rotation ticks, each row followed by its count of ticks
The counts run from 0 to 398.
[139 113  97 116  61 146  97 112 103 130 148 130 184 155 158 103 102 142
 145 118 133  90 136 113 147 134 138 127 112 116  88 101  69 123 134 131
 163 153 149  93  61 145  98 152  99 112 112 151 143 140 129  95 145 149
 145 137 157 144 150 128  90 139 150 119 146  81 107  69 114 134] -> 117
[159 126 100 111 121 128 111  91 121 111 150 127 129 130 175  87 122  95
 104 132 133  60 109  70 131 118 167 133 127 152  50 151 114 141 180 163
 156 154 142 110 108 169 143 168 129 106 123 154 115 131 149  95 129 159
 148 171 117 161 123 129 114 124 149 108 140 113 148 107 112 107] -> 326
[127 131 108 115 143 126 122  79 146 118 134 119 166  96 165 115 141 118
 115 138 113 137 135  72 113 110 130 148 107 173  32 145 137 111 132 129
 153 160 146 150  98 176 116 142 119 112  97 126 120 143 149  63 112 178
 150 140 131 152 134 129 158 145 124 104 151 120 144  96 124  88] -> 241
[146 115 112 100  68 122 122 117 144 116 119 131 153 111 151  82 119 112
 120 153 147 101 141  87 134 141 177 141 124 147  57 135 122 127 169 180
 150 163 161  83 111 177 116 145  93 102 130 143 161 119 131 101 127 173
 154 166 133 135 129 136  99 130 154 120 149 131 154 107 117 104] -> 323
[130 130 108 118 127 142 127  96 126 130 148  93 177 141 161 110 104 120
 135 103 111 102 139  89 131 145  99 122  89 172  52 125  77  93 126 124
 163 146 144 134  67 169 101 131 112 123 136 156 127 126 148  87 139 154
 132 148 100 163 127 132 114 153 143 123 123  84 105  61 130  99] -> 232
[132  89  93 119 115 121 140  77 107 128 148 136 135 149 142 130 123  80
 113 131 157  93 124  85 162 136 164 110 123 164  69 122  92 128 141 132
 162 143 153 124 100 169 128 130 126 101 106 165 138 109 166  53 152 132
 142 158 111 136 111 120  94 125 146 173 148  97 140  83 125  99] -> 148
[129 121  88 125 132 139 126 112 142 130 144  99 157 152 147 115 118 103
 148 124  96  81 119  62 141 151 126  98  95 178  75 122 111 107 142 119
 171 102 128 132  84 173  83 117 121 105 139 163 146 139 170  62 138 156
 135 120 102 162 129 144 129 127 126 159 139 126 144  82 114  89] -> 156
[122 122 112 126  81 142 106  66 121 139 141 133 146 137 150  91  97 105
 116 107 134  83  97 103 136 135 123 123 123 161  80  77 114 100 153 128
 176 162 178 119  72 176  96 112 110 125 103 153 125 107 150  88 116 140
 114 134 135 168 134 129 101 128 164 130 145 117 145  73 125  96] -> 43
[126 140  83 108 109 135 114 119 152 146 119 120 170 129 162 139 128 142
 162 113 108 160 157  91 145 136 121 128  98 165  62 139 115  94 140 120
 134 149 162 147  88 167  70 121  97  99 129 148 126 126 146  89 126 167
 162 161 126 166 130 150 140 148 135 108 159 105 139  75 141  97] -> 236
[148 106  89  97 102 142 122  80 130 158 129 158 163 138 155 117 111 109
 112 140 149  98 157 103 139  92 189 128 117 100  79 109 120 152 127 125
 156 139 122 100  87 139 164 124 120 110  99 164 127 164 175  83 146 143
 154 129 123 154 142 108  96 107 147 117 171  95 124  81  90 118] -> 182
[117 134  76 129 130 134 118 101 129 122 142 119 148 148 148 121 115 114
 144 115  92  91 114  67 148 147 132  91 102 185  70 118 116 110 151 132
 184 110 134 141  97 164 108 114 129 113 121 151 141 141 158  57 139 148
 141 134 115 184 129 136 125 123 129 154 149 120 144  87 108  80] -> 155
[112 104  88 124 107 131 114 103 126 159 127 138 156 159 159 140 134 116
 153 101 117 107 134  70 158 154 130 137 124 175  75 140 102 115 156 143
 159 143 128 145  64 187  63 109 103  80 124 116 158 121 160  88 126 110
 156 106 109 161 117 127 135 136 124 131 153 111 138  88 133  82] -> 159
[158  96 106 110  89 117 127 103 127 157 145 136 159 163 131 156 138 118
 150 132 131 143 129 104 173 133 166 105  99 138 104 105 103 145 145 125
 160 146 115 117  67 150 105 126  91 117  88 114 127 157 161  75 159 130
 170 112 117 148 151 145 111 139 152 128 152 109 127  58  93  83] -> 373
[125 136  60 113 104 142 118 111 152 127 127 117 170 140 179 114 116 123
 146 119 122 113 151  84 115 103 144 141 127 170  57 143  90 121 145 137
 116 147 159 146  91 181  80 123 115 107 140 177 156 120 131 104 112 134
 161 135 137 167 112 111 136 136 116 120 185  87 139  98 157 130] -> 55
[ 91 126 116 121 120 107 108  91 140 132 114 133 178  91 156 106 120 109
 117 115  98 145 157  84 126 149 119 137 120 187  46 139 119 105 139 146
 147 181 153 142  86 178  90 111 111 115 103 121 136 125 153 104 116 152
 158 142 139 166 137 131 135 147 138  92 156 112 133 109 126  83] -> 239
[121 136  93 107  72 121 103 148 137 141 118 149 165 155 147 115 101 160
 118 120 113 146 128  98 102 122 141 130 106 155  56 103 126 146 150 135
 166 170 161 118  60 159  86 107 101 107  93  96 139 123 121  98 145 123
 151 108 152 155 147 117 136 141 132 122 166 127 134  90 110 103] -> 384
[ 92 112  91 115  98 122 132 105 121 131 131 142 142 147 136 109 100  95
 123 105 109  98 143  72 155 172 145  87 124 191  83 114  93 124 159 140
 167 130 162 119  81 166 107 100 130 119 130 156 140 131 149  90 153 112
 155 145 115 175 123 134 102 124 128 149 138  93 121  93 106  86] -> 153
[117 142 109 111 126 114 102 111  98 108 150 110 161 151 162 115 121 133
 161 101 111 119 116  82 151 167 100 122  98 167  58 146  86  98 151 143
 168 139 137 133  92 158  91 145 123 102 115 143 140 146 137  88 145 150
 154 163 128 180 119 154 112 166 136 119 128  89 108  83 127  91] -> 230
[134 129 104 113 117 128 100 132 103 132 147  94 179 150 180 127 114 157
 128 117 103 115 112  90 117 116 120 139 118 165  37 137  85 112 155 140
 119 161 150 112  75 176  78 162  98 116 124 120 144 117 112  88 119 176
 167 119 153 153 140 143 123 145 140 110 168 114 128  94 130 133] -> 126
[134 121 113 110  82 127 113 142  87 164 132 129 151 170 151 138  97 129
 135  95 133 135 129 119 150 134 147 104  89 135  67 115  80 117 134 125
 148 154 139 109  75 150 127 134 112 110  99 116 116 139 155  94 164 144
 176 148 130 163 128 160  77 143 150 121 145  81 106  64 100 109] -> 298
[158 128 109 114  71 142 113 160 155 135 122 126 142 129 162  99  88 151
 121 100 118 153 143 119 115 115 151 134  79 165  31 140 117 124 155 156
 148 168 159 113  97 177 127 129 112 103 100 109 136 128 143  93 140 152
 164 162 133 179 133 138 126 141 130 118 147 131 123 141 120  90] -> 24
[135 134  89 107  93 134 119 106 132 154 117 126 145 157 164 121 114  97
 127 116 130  80 119  78 149 141 174  94 137 142  88 128  96 113 184 142
 141 126 166 111  95 154 106 143 103 106 144 177 118 132 136 114 123 139
 162 169 130 175 120 155  87 114 150 105 145  89 148  68 107 117] -> 332
[145 115 127 118 129 127 133 124 126 133 121 110 157 117 171 131 121  86
  68 127 136 122 130 114  96 105 168 126 114 193  19 132  99 117 129 123
 127 169 180 118 101 174 149 150 125 113 106 132 118 115 141  92 133 160
 171 170 119 145 115 132 106 130 136 129 153  98 145  96 120 122] -> 137
[157 124  94 115 106 134 114 133 151 118 122 117 190 138 154 149 141 114
 148 138  84 136 117  91 123 134 148 125 135 180  84 110 105 124 171 132
 148 107 132 125  68 149  66 127  98 127 114 135 147 176 135 118 112 127
 157 106 137 158 151 144 147 126 119 127 182 112 150  86 122 110] -> 271
[121 112 124 120  98 123 116 109  91 164 143 124 132 166 151 110  85 117
 109  96 147  78 125  87 139 146 144 107 109 155  65  96 103 106 147 137
 167 140 141 117  84 176 128 127 128 134 114 130 109  96 145  69 143 156
 126 150 116 153 123 157  91 146 154 148 153 121 139  76 114 103] -> 223
[131 107  86 109  91 126 122 101 118 156 147 128 159 155 140 102 119 132
 168 116 134 102 157  71 168 161 141 114 108 142  99 116  78 122 148 157
 150 140 128 133  83 180  84 143 117 133 136 160 132 139 145  82 148 150
 161 160 121 138 133 158  77 157 148 124 157 113 107  74 148  85] -> 227
[145 101 129 125 107 122 122  92 103  92 127 125 149 119 162  98 134  85
 103 124 123 109 110  81 157 153 170 118 132 181  52 126  91  98 161 134
 169 121 146 105 108 172 146 147 118 116 101 158 129 129 162  80 118 165
 153 177 127 139 141 143 116 114 134 154 141 115 150 122 122  90] -> 145
[156 133 107 114  99 137 114 132 128 107 174  91 173 158 151 122 109 148
 129 131  81 127 113  95 133 114 138 121 109 149  70 115  84 137 165 140
 140 146 131  85  76 150  97 138 100 147 103 130 147 189 122 109 141 139
 178 121 143 162 164 132 124 139 142 109 169 102 104  91 111 101] -> 196
[160 108  88 103 103 136 114 161 153 149 136 131 155 134 168 118 112 159
 134 122 130 128 154 109 104 104 151 141  88 158  49 150  90 152 112 149
 140 179 140 122  70 177 111 146 110  90 125 110 145 122 148  81 161 139
 179 134 130 128 133 128 104 154 121 121 161 100 115 116 136 121] -> 21
[125  98 117 109  96 104 139 105 126 157 106 139 149 117 151 108 128  91
 102 141 150 127 141  91 146 145 203 112 139 185  73 113 103 120 163 155
 122 155 168 121 107 174 123 143 106 117 113 145 128 113 158  87 122 152
 178 167 140 120 129 156  88 115 136 133 177 117 164 101 128 110] -> 142
[157 119 130 107  78 113 114 104 119 147 130 157 134 140 158  99 114 110
  84 119 160 120 118 110 134 125 167 135 113 143  68 124 112 133 175 162
 167 186 161 108  94 167 146 148 122 104  92 130 106 118 140 103 138 140
 151 179 124 146 135 138 100 142 169 112 127 107 126  88 111  85] -> 33
[145 122 116 120 115 128 140 119 129 127 121 106 154 115 157 143 119  86
  80 130 151 124 116 127 104 109 164 125 108 189  20 115 112 114 140 132
 127 166 177 107 110 188 142 129 115 111  98 154 119 112 149  86 129 158
 158 161 121 154 107 137 113 127 147 152 153 116 161  95 128 111] -> 138
[103 134 102 114 102  98 110 106  87 126 143 124 162 152 153 125 124 120
 152 103 118 116 132  73 162 169 112 121 117 157  79 139  86 120 153 164
 158 155 140 125  94 168  83 142 116 112 115 141 144 135 141  95 160 142
 149 154 131 167 114 155  91 159 139 122 155  89 102  84 132  82] -> 229
[144 111  95 105  82 129 106 145 165 164 131 150 166 146 157 114 105 160
 129 123 108 142 141 102 110 127 143 132 106 156  72 102 110 159 133 125
 159 159 157 133  46 150  71 122  95 106 110  98 139 125 127  87 141 127
 155 106 145 134 154 114 122 140 124 119 163 113 123  82 104 118] -> 383
[145 103 111 114  68 127 113 111 124 142 138 148 160 154 128 149 141 125
 143 125 123 165 124 109 176 150 161 113  92 131  97 107  98 133 157 130
 170 145 127 104  74 144 104 114  87 109  88 120 146 159 150  93 159 117
 170 118 122 154 154 134 122 139 149 133 155 101 127  75  99  74] -> 374
[113 118 102 108  99 106 118  99  94 147 141 140 156 143 147 112 121 111
 156 118 127 108 147  71 167 166 126 115 117 158  92 126  79 124 141 165
 148 146 133 119  88 173  88 139 115 129 128 145 137 124 142  94 156 138
 163 153 123 156 126 156  81 170 149 121 156  90 108  75 133  90] -> 228
[169 101 107  98  81 149 117 156 120 164 105 136 160 161 162 135 113 123
 130 133 156 110 151  99 114 110 186 132 109 147  54  97 109 133 134 117
 153 121 114 120  89 169 151 143 138 101  97 114 125 135 161  89 147 173
 164 143 135 127 133 147 113 128 120 148 207 130 166 106 112 132] -> 287
[141 112 124 105  76 116 113 108 134 119 125 149 156 111 162  71 117  93
 116 138 140  87 132  87 135 137 163 146 141 149  54 139 112 126 174 190
 166 160 159  82  98 182 125 149  95 110 126 153 153 113 132 110 118 159
 153 167 133 151 134 127  97 133 147 116 143 126 145 128 118  92] -> 324
[145  86 109 130 133 123 147  70 111 126 146 127 147 134 157 107 128  80
  98 133 143  76 131  77 155 146 167 109 125 172  67 115  89 126 137 124
 168 144 145 110  93 171 135 141 130 116 114 161 130 121 164  60 146 149
 143 154 100 124 125 121  93 119 140 158 142 107 135  80 116  96] -> 147
[170 116 111 120  82 136 122 114 127 106 145 136 150 141 157  84  97 116
 100 109 155 117 138 113 121 110 172 122 103 168  68  95  88 126 148 150
 160 143 153 122 103 177 162 136 158 129  80 172 117 131 144  89 145 133
 144 197 127 147 135 125 114 135 125 158 163 120 138 118 125  95] -> 215
[135 133 103 116 128 124 130  92 119 101 119 121 159 116 153 146 124  61
  98 139 130 123 131  94 138 109 170 106 118 161  49 127 113 119 149 131
 144 122 127 118 129 164 167 128 126 114  84 176 124 171 176  98 128 144
 164 165 107 186 116 133 119 112 132 129 170  94 147 104 111  94] -> 69
[138 121 106 105 122 111 120 138 122  97 163 111 165 126 138 126 107 141
 138 134 118 138 130 109 121 111 116 141  76 160  39 129 109 153 117 148
 170 173 125 109  91 178 118 132 116 124  85 124 162 150 148  61 167 152
 149 118 126 154 133 113 127 157 128 150 156 116 105 119 128  83] -> 18
